In the rows, zero is written as 128.
Named moves (each a turn or a mirror), then the moves between two rows, first move first; the first pair answered:
N (before -> after):
[127 152 120 102 155 127 101 106 114 131 133 115 164 135 142 130 120 104
 123 117 131 137 107 144 135 128 146 101 135 121 142 122 122 133 122 118
 147 122 139 123 119]  ->  [135 129 115 141 105 128 116 142  84 139 114 126 151 133 141 105 107 133
 125  94 142 134 129 141 127 117 121 134 132 131 122 126 116 125 143 120
 146 125 134 159 110]
[114 117 130 113 128 124 137 107 123 147 146 141 102 122 144 160 135 129
 133 128 129 105 114 106 145 149 157 119 171 124 149 114 144 119 117 125
 142 124 128 102 137]  ->  [122 103 126 136  94 118 144 132 104 157 131 152  95 122 146 146 124 150
 138 114 138 103 125 106 139 146 141 145 169 131 130 121 134 117 131 125
 138 124 127 128 133]
[108 111 136 167 104 109 118 130 120 134 126 127 164 127 124 102  91 116
 148  84 118 142  98 117 117  98 105 139 133 106 115 153  98 117 162 129
 133 119 131 124 117]  ->  [100 128 143 129 147 108 100 102 144 127 142 116 176 126 121 119 105  89
 141 105 108 146  81 117 130 114 122 112 142 105 133 144 101 120 140 119
 132 115 134  95 121]
[149 137 133 116 117 118 140 139 134 115 131 132 105 137 112 124 134 144
  89 141 133 128 138 155 146 127 147 138 115 147 126 138 139 110 120 137
 118 111 161 118 138]  ->  [146 140 139 112 120 115 137 139 134 112 138 133 106 132 110 124 131 147
  87 139 134 126 143 153 145 126 148 137 114 149 128 134 140 108 121 141
 122 111 163 117 141]
Y (before -> after):
[103 134 117  87 170 147  95  81 137 132 140  88 176 174 120 127 125  97
  98 135 147 127  98 121 117 143 153 111 128 142 155 127  99 133 115 112
 141 120 120 113 157]  ->  [ 97 131 119  85 167 144  93  80 138 133 141  91 184 171 119 126 122  93
  99 131 144 130  91 124 111 139 148 117 129 145 154 133  99 136 123 108
 135 126 116 112 153]
[136 200 149 127 108 134 127  90 154 156 108  66 102 191 172  83 109 145
 100 150 176 169 120 116 102 112 176 139 167 175 114 160 116 153  92 154
 156  70 149 120 138]  ->  [102 196 147 133 106 143 125 110 143 168  99  71 128 183 169  71 105 145
 105 129 177 184  88 111  75 103 166 140 171 173 110 185 116 161 120 155
 135 105 141 138 114]
[ 98 146 122 116 142 136 122 125 132 135 130 128 149 127 128 115 137 124
 118 132 120 145  97 132 117 123 131 120 130 104 136 139 124 138 138 116
 111 149 122 125 132]  ->  [133 152 127 105 143 133 125 110 142 125 134 124 122 137 127 124 141 125
 114 148 118 127 134 133 139 137 140 115 124 110 138 113 126 129 108 118
 134 120 124 107 154]
[ 99 132 113 166 142 132 121 111 146 147  97 113 104 121 169 152 133 114
  85 122 124 166 115 144 126 160 116 147  88 113 125 123 110 125 126 110
 142 199  93 149 115]  ->  [128 135 108 156 136 125 127  96 157 139 105 112  78 129 166 162 134 117
  86 138 124 155 145 140 145 169 126 141  82 114 126 109 115 119 105 109
 162 172  94 135 138]
A (before -> after):
[130 146 121 163 116 130 156 119 136 145 126 113 118 124 148 123 126 163
 145 120 138 129 128 126 150 123 130 148 136 131 128 116 123 162 139 137
 129 104 133 123 146]  ->  [103 153 117 159 132 135 143 119 131 151 127 111 142 125 150 122 125 153
 143 114 140 138  95 130 141 116 130 143 143 127 131 129 122 171 149 133
 116 117 135 123 134]
[139 141 112 114 199 142 118  46 144 115 154 112 181 141 111 166 167  75
 130 166 156 133 105 139 142 153 141  96 132 129  77 121 108 146 107  92
 132 110  97 105 151]  ->  [151 136 123 115 195 127 134  48 157 107 155 118 144 131 112 183 181  82
 134 170 149 126 128 139 147 165 142  97 125 131  74 107 130 144 102  98
 137 106  91 105 155]
[ 83  77 157 132 138 149  81 167 173 129 132 144  81  60 117 135 132 168
 136 102 117 123 105 104 118 127 102 138 159 138 107 161 219 191 175 157
 112 139 131 158  63]  ->  [152  67 135 149  72 141 104 157 141 121 116 131  47 101 118 114 107 189
 132 109 141  94 178 118 153 117 105 174 161 162  76 145 178 166 143 162
 156  71 155 169 113]

Each pair is two moves apart.
[ 97 134 125 117 136 120 122 123 120 136 139 136 133 125 133 121 138 130
 148 111 122 141 105 112 120 141 124 132 137 144 128 131 132 136 135 121
 118 159 135 139 116]  ->  [120 124 111 126 102 117 130 124 103 134 133 134 130 144 136 110 125 141
 143 117 133 124 133 118 136 141 124 147 139 153 113 130 109 125 123 122
 138 131 143 146 138] | A, A
[136  96 118 118  75 142 133  85 115 114 141 115 116 124 131 101 109 146
 152 154 177  68 202 139 170 111 126 161  87 123 111  88 124  77 130 150
 113 112 203  91 132]  ->  [ 85 104 161 100 139 141 133 100 168 116 161 128 110  77 125 133 141 138
 165 154 143  88 154 127 139 131 122 121  69  98 135  86 188  99 159 145
  80 178 172  75  79] | A, A
[156 127 131 117 115 116 119 116 134 127 125 143 121 154 131 133 134 105
 106 144 135 130 143 117 142 146 151 141 113 125 122 119 127 117 113 138
 155  97 126 117 129]  ->  [134 118 143 133 116 111 127 149 143 136 121 154 114 126 130 137 141 120
 114 125 119 140 130 114 117 140 135 145  99 115 123 123 156 128 147 141
 137 137 111 129  98] | Y, A
[144 109 158 130 156 128  94 103 101  84 137  53 136 168 172 184 132 151
 102 132 139 128 131 180 149 180 109  95 130 146 154 123 110 128  66 120
 158  74  85  82 126]  ->  [129 112 167 127 175 127  94 105 119  84 137  59 131 152 169 194 143 146
 101 130 127 134 118 175 139 188 110  81 122 140 168 119 128 133  77 119
 148  93  72  78 110] | A, A
[ 96 122 128 135 127 143 121 168 113 135 119 124 158 114 127 117  98 134
 126 119 131 142  95 115 113 111 121 143 127 126 119 149 146 157 157 128
 110 172 116 143 119]  ->  [120 138 108 106 130 139 104 120 103 128 133 100 175 147 128 120  87 119
 115 145 147 135 108 125 146 116 147 134 142 136 131 146 110 143 113 121
 135 119 133 119 161] | Y, A
[125  81 135 157 104 120 114 169 132 119 108 123 116 131 122 122 130 143
 136 111 167 163  99 122  85 100 106 152 165 140 109 132 146 123 114  86
 157 122 134 135  78]  ->  [114  89 122 135 111 126  93 149 125 116 112 108 151 150 126 121 117 127
 129 122 178 166  83 127  91  99 119 143 178 142 122 138 122 121  95  84
 157 111 146 120  99] | Y, A
[ 97 109 150 144 194 116  93 155 163 166 127 195 117  82 125 118 140 138
 157 184  78 158 109 103  86 126 146 149 139  99 153 109 104 140 142 142
 129 208 154 156 129]  ->  [123  93 135 171 141 116 105 172 133 171 109 197 103  92 127 101 120 169
 162 171  91 147 144 106  86 115 130 186 140 109 133 112  89 131 150 144
 143 191 164 181 134] | A, Y
[127 148 157 104 170 113 142 114 186 111 149 117  92  96 127 156 148 114
 123 153  99 130 132 114 139 140 143  95 112 114 143 106 169 132 110 129
 145 145 109  93 120]  ->  [176 128 137 143  93 115 162 124 151 115 124 120  64 126 126 130 126 147
 126 146 125 113 190 123 155 127 133 142 115 132 109 101 137 112 104 136
 178  98 122 124 143] | Y, A
[133 158 136 104 148  98 117 123 149 125 155 130 116 125 119 173 141 135
 134 144  97 114 144 115 144 160 121 122 100 138 119 109 166 153 122 106
 133 121 102 119 119]  ->  [108 142 136 129 129 107 120 154 127 143 139 139 143 115 122 156 134 145
 135 115 103 122 121 112 120 143  98 142 105 137 110 134 161 158 157 104
 114 156  98 153  95] | Y, N
[150  81 131 141 101 125 111 137 111 125  97 122 177 137 130 111 118 138
 122 109 135 105 119 132 138 112 100 167 160 148 116 139 118 110 153  94
 126 128 136 138 138]  ->  [175 102 161 117 136 108 123 121 164 109 119 125 124 123 121 149 146 135
 119 142 111  92 151 121 156 139 121 139 138 146 129 104 157 108 129  99
 143 116 123  95 146] | A, Y
[172 115 139 134 122 143 133 144 132 132 119 126  94 118 118 128 132 112
 125 123 117 129 153 130 139 147 116 155 119 105 126 102 135 139 124 126
 119 124 131 118 138]  ->  [160 106 134 140 110 148 131 153 116 140 110 127 111 117 120 118 125 113
 126 110 124 137 144 129 125 138 108 165 124 107 124 115 123 145 140 126
 111 135 136 134 127] | Y, A
[144 147 122 117 127 121 134  98 107 149 103 135 105 110 124 143 123 113
 140 125 124  82 155 122 131 129 140 146 147 122 119 108 152 145 141 129
 141 139 138 109 144]  ->  [137 143 118 135 118 128 131 109 100 154  99 139 110 104 121 139 123 115
 147 112 122  86 148 119 121 124 128 155 145 120 115 114 155 145 154 126
 134 155 136 118 129] | Y, A
[150 128 139  83 158 119 128  98 132 117 138 145 121 124 116 170 124 120
 100 163 132 115 146 136 146 136 159 104 137 123 135 111 132 115  76 124
 176  95 140 102 170]  ->  [139  94 111 134  90 133 139 140  76 141 100 156 151 134 125 127  90 152
 107 118 158 120 139 138 125 104 129 154 145 131 103 147  96 113 123 122
 163 106 146 165 156] | A, N
[161 145 121 107 104 101 109 115 123  94 129  75 122 115  99 130  94  73
 133 125 102  85 114 201 170 159  94 109 124 104 171 133 160 145  79  94
 169 118 133  97 158]  ->  [122 141 115 107 116 111  95 130 105 102 123  73 165 111  99 118  90  65
 133 106 108 106  78 201 145 148  87 107 136 101 175 158 153 153 103  90
 143 148 137 110 136] | A, Y
[168 146 120 158  86 129 118  84  92 109 140 102 119 165 127 134 125 159
 125 135 141 127 148 174 160 132 136 130 143 143 132 121 106 168 132 136
 147 106 145 116 171]  ->  [145 164 131 125 136 129 104  65 120 106 158  95 139 154 129 149 137 131
 123 148 130 139 119 172 154 143 145  99 145 129 155 118 118 178 119 128
 137 122 143  85 164] | A, Y
[167 160 102 113 100 148 141 102 103 121 138 103 130 157 126 185 106 143
 102 161 149  98 147  92 137  99 154 101 141 142 120 148 121 120  96 160
 172  66 155 125 171]  ->  [139 169 143 104 157 136 150 116 160 121 156 122 101 107 122 213 151 140
 115 160 112 110 124  79 116 116 150  71 116 120 137 139 184 137 120 158
 143 113 125 113 130] | A, A
[139 119  87 143 115 138 114  92 110 119 102 133 149 183 131 138  95 124
 143 130 130 148 148 105 168 136 139 146 154 158 127 172 116 105 144 149
 141 114 130 140 140]  ->  [151 122 123 145 138 120 139 104 158 106 120 149  89 150 123 167 131 134
 155 139 101 138 171  93 167 160 139 132 123 147 132 146 174 107 150 154
 141 134 106 129 117] | A, A
[113 151 142 139 133 131 156 142 172 105 136 145  77 138  92 128 167  86
 132 140  95 179  96 145  85 146 142  99 113 106 139 169 208 179 130 172
 136 117 163 129  79]  ->  [105 147 101 138  97 154 133 129 106 116 113 122 149 178  97  89 125  77
 119 125 133 184  77 165  85 122 143 120 147 119 132 203 131 174 120 166
 141  96 195 145 107] | A, A
[184  99 131 183  89 158 195 155  96  90 116 187 114 123 123 107 133 154
 140 171 126 112 184 113 114 100 117 158 105 130 111  94  93  69 154 157
 122  58 138 164 134]  ->  [123 147 149  99 214 168 144  91 156  77 161 159 179 112 120 146 160  84
 125 212  99 135  97 113 111 124 158  78 122 107 166  92 110  93 127 144
  92  84 137  94 126] | Y, N
[105 105 167 121 120 112 146 114 136 156 135 116 167  99 155 114 130 123
 104 145 142 128  94 156  83 163 126 100 155 128 170 135 131 115 118 132
 114 112 124 106 134]  ->  [142  95 171 151  81  99 176 132 139 154 127 127 112  97 146 114 135 154
 113 140 139 114 140 148  89 161 117 121 141 130 149 117 140 106 125 142
 131  99 115 120 135] | A, N
[136 150 155 118 191 117 126 142 108 127 108 123 137 110 112 117 118 128
 123 118 113 111 136 143 113 165  98 108 137 145 152 124 163 116 128 138
 125 131 126 152 150]  ->  [145 145 145 139 159 122 127 152  88 134  93 124 137 116 112 106 107 139
 123 108 126 105 148 146 110 153  89 124 134 153 141 130 149 107 130 141
 131 122 130 170 154] | N, A
[144 123 145 107 154 142  84  99 155 125 194 129 103 144 116 112 109 130
 163 139 119 111 150 101 131 117 151  90 122  95  92 132 142 129 104  96
 108  88 123  92 102]  ->  [116 113 129 119 138 153  72 113 122 139 179 127 151 149 116  89  92 130
 165 114 136 127 114 103 108  96 137 103 139  96  89 164 115 133 137  89
  87 110 132 119  90] | A, Y
[115 131 117 128 105 185 113 148 130 132  94 129 104 134 106 122  96 121
 115  71 108 109  79 156  86 132 105 155 109 143 125 145 115 138 182 124
 146 192 113 156  89]  ->  [171 146 129 105 122 159 127 111 171 106 117 125  34 136 108 153 117 120
 109 114  97  81 135 152 124 162 131 133  90 150 135  98 140 124 132 130
 182 146 104 113 120] | N, A
[142 128 121 163  95 124 125 160  81 152 116 122  91 183 119 131 111 166
 140 140 175  98 177 174 151 126 135 152 138 103 126  42 112 120 149 145
 187 114 174 128 131]  ->  [ 95 137 161 143 165 118 125 174 139 149 136 137  80 133 119 160 151 152
 155 138 136 122 132 162 123 141 129 110 121  79 153  42 179 143 180 141
 149 181 144 111  79] | A, A
[ 93 116 166 140 144 116 143 171 156 139 118 140 125 102 104 106 134 154
 144 121 136 146 110 116  90 122  96 124 116 123 127 131 160 141 152 134
  84 191 122 143  84]  ->  [114 109 123 150  96 129 127 159  96 148  96 121 166 149 108  72  93 157
 131 114 174 141 122 130 104 103  97 156 144 142 114 151  92 130 140 131
 101 147 153 163 124] | A, A
[120 127 130 143  96 132 161 186 117 156  67 180 110 106 111 114 127 181
 133  68 128 117 175  82 108 131 135 152  97 138  96 102 127  87 150 137
 115 128  99 169 107]  ->  [148 161 118  77 140 127 138 108 135 129  98 145 121 134 114 133 129 141
 110 126 137 107 191  92 154 151 182 117 115 145 121  74 100  76  68 132
 150  61 120 103 164] | N, A
